(in the rows, 128 means zero)
Each named move below is a turn or a mirror, shown by a few rows before and after it. Which moves, in which order, take the first row of each later pair to the second? The first pair is answered.
move z719:
[124 129 149 135 109 115 109 107 104 125 135 103 140] |-> [127 139 132 128  96 126 130 110 102 121 135 118 154]
[136 138 121 135 121  88  53 104  91  90 140 132 127] |-> [138 151  97 126  98 104  82 108  91  82 145 156 149]
[135 138 134 133 104 127 135 115 119 163 146 102 160] |-> [133 136 138 136 110 122 124 112 121 166 142  95 153]
[146 132 152 142 131 160 168 140 135 148 147 120 142] |-> [142 129 166 146 143 153 152 135 137 151 144 108 129]
move z251:
[155 143 123 134 128 142 131 125 119 154 131 140 120] |-> [135 139 126 135 122 150 138 133 126 161 122 131 125]
[164 115 154 124 167 106 148 113 152 119 116 114 102] |-> [159 117 158 126 163 116 155 117 159 134 116 113 102]
[112 117 140 141 141 130 149 113 155 114 120 130  99] |-> [113 115 139 140 143 124 146 107 154 106 121 129  99]
[ 86  92 139 125 121 122 128 114 142  79  87 121 142] |-> [123  98 135 127 132 106 111  98 126  58 104 134 138]
move z68:
[ 75 125 113 121  93 122 113 137 123  96 131 123 161] |-> [126 129 137 114 115  96 126  95  99  85 152 108 153]
[118 113 112 129 120 120 144 118 118 101 128 127 143] |-> [136 110 125 131 139 115 142 111 119  98 131 122 127]
[103 114 195 135 156 123 150  92 132 133  92  75 126] |-> [ 73 112 182 140 143 139 139 118 151 140  78  84 128]
[121 118 151 127 126 117 111 126 130 114 126 103 122] |-> [109 119 146 129 123 122 108 133 133 119 122 106 125]
Then:
Each pair is two moves apart.
[ 79  93 114 142 139 135 109 143 168  98 109 129 106] |-> [ 69 102 128 133 126 115  94 122 132  95 121  93 128] => z68, z719
[120 106 194 125 129  80 157 106 128 167 110  52 114] |-> [ 60 110 162 126  90 106 148 145 139 174  96  67 139] => z68, z68
[105 113 134 163 120 155 109 132 149 141  97 107 102] |-> [135 144 114 136  83 152 161 101 111 117 125 125 152] => z719, z68
[129 134 115 133 124 118 105 146 142 107 132 152 121] |-> [143 142 117 126 122 109 116 128 124 100 145 145 130] => z68, z68
[103 146 116 145 104 135 120 128 117 133 151 112 148] |-> [137 149 128 136 120 124 133 108 109 128 162 109 141] => z68, z719
[174 140 150 136 155 111 112 132 111 129 142  86  82] |-> [113 136 127 146 128 150 111 183 139 163 116  91  92] => z251, z68
[125 134 102 151 116 147  81 159 130 159 126 142 117] |-> [128 139 119 145 117 124  70 137 100 155 143 107 125] => z68, z719
[ 81  88 145 107 152 130 165 128 144 101  71 118 113] |-> [ 96 106 144  90 136 121 184 102 110  85  90 109 141] => z68, z68
[143 103 137 121 135 132 155  93 175 111  95 148 117] |-> [119 115 119 110  99 142 163  96 161 104  99 146 152] => z68, z68
[115 119 158 114 142 105 148  76 139  84 123 107 122] |-> [117 109 151 136 162 122 122 111 174 109 106 128  87] => z251, z68
[ 79 109 124 124 129 127 136 129 153  88  98 124 130] |-> [117 117 144 113 140 106 151  92 129  76 117 109 129] => z68, z68
[113 117 126 128  92 142 145 143 119 203 134 108 134] |-> [ 66 100 119 114  82 108 125 127 117 136 126 106 151] => z251, z251
[142 137 109 130 127 148 133 157 138 160 123 164 115] |-> [169 149 117 116 122 132 152 126 111 147 141 156 131] => z68, z68
[109  83 125 148 159 104 106 127 160  81 100 139 102] |-> [ 91  96  94 148 126 121  99 148 155  84  98 160 124] => z251, z68
[139 102 149 141 174 124 148 115 160  89  90 155  95] |-> [ 85  99 137 147 149 135 121 141 169 100  77 150 107] => z68, z719
[157 145 125 114 129 125 134 113  93 137 156 131 138] |-> [145 124 140 132 153 142 130 135 131 167 134 129 104] => z68, z251
[132 124 148 132 127 146 102 158  89 163 151  89 114] |-> [173 137 140 117 125 150 144 141  82 150 164 113 126] => z719, z68
[ 88 113 113 111 115 107 137 111 131  69 127 144 155] |-> [167 122 132 115 152  98 145  87 117  83 150 145 129] => z68, z251
[101 141  89 106  90 160 181 151 130 114 127 194 167] |-> [165 112 187 123 185  87 119  85 103 124 142 104  87] => z68, z719
[147 122 173 150 162 133 145 107 113 113 127  76  91] |-> [168 129 145 145 154 161 192 118 135 105 125 124  96] => z719, z68
[103 117 105 129 128 136 120 153 148 121 112 156 125] |-> [110 113 142 130 143 104  91 125 117 122 122 107 118] => z68, z719
[161 136 122 122 151 131 118 125 103 143 150 111 131] |-> [121 131 103 128 136 149 105 159 126 155 131 125 133] => z68, z68
[109 122 129 139 136 148 118 148 161 141 112 139  89] |-> [ 96 117 125 134 133 129 105 138 156 106 112 144  96] => z251, z251
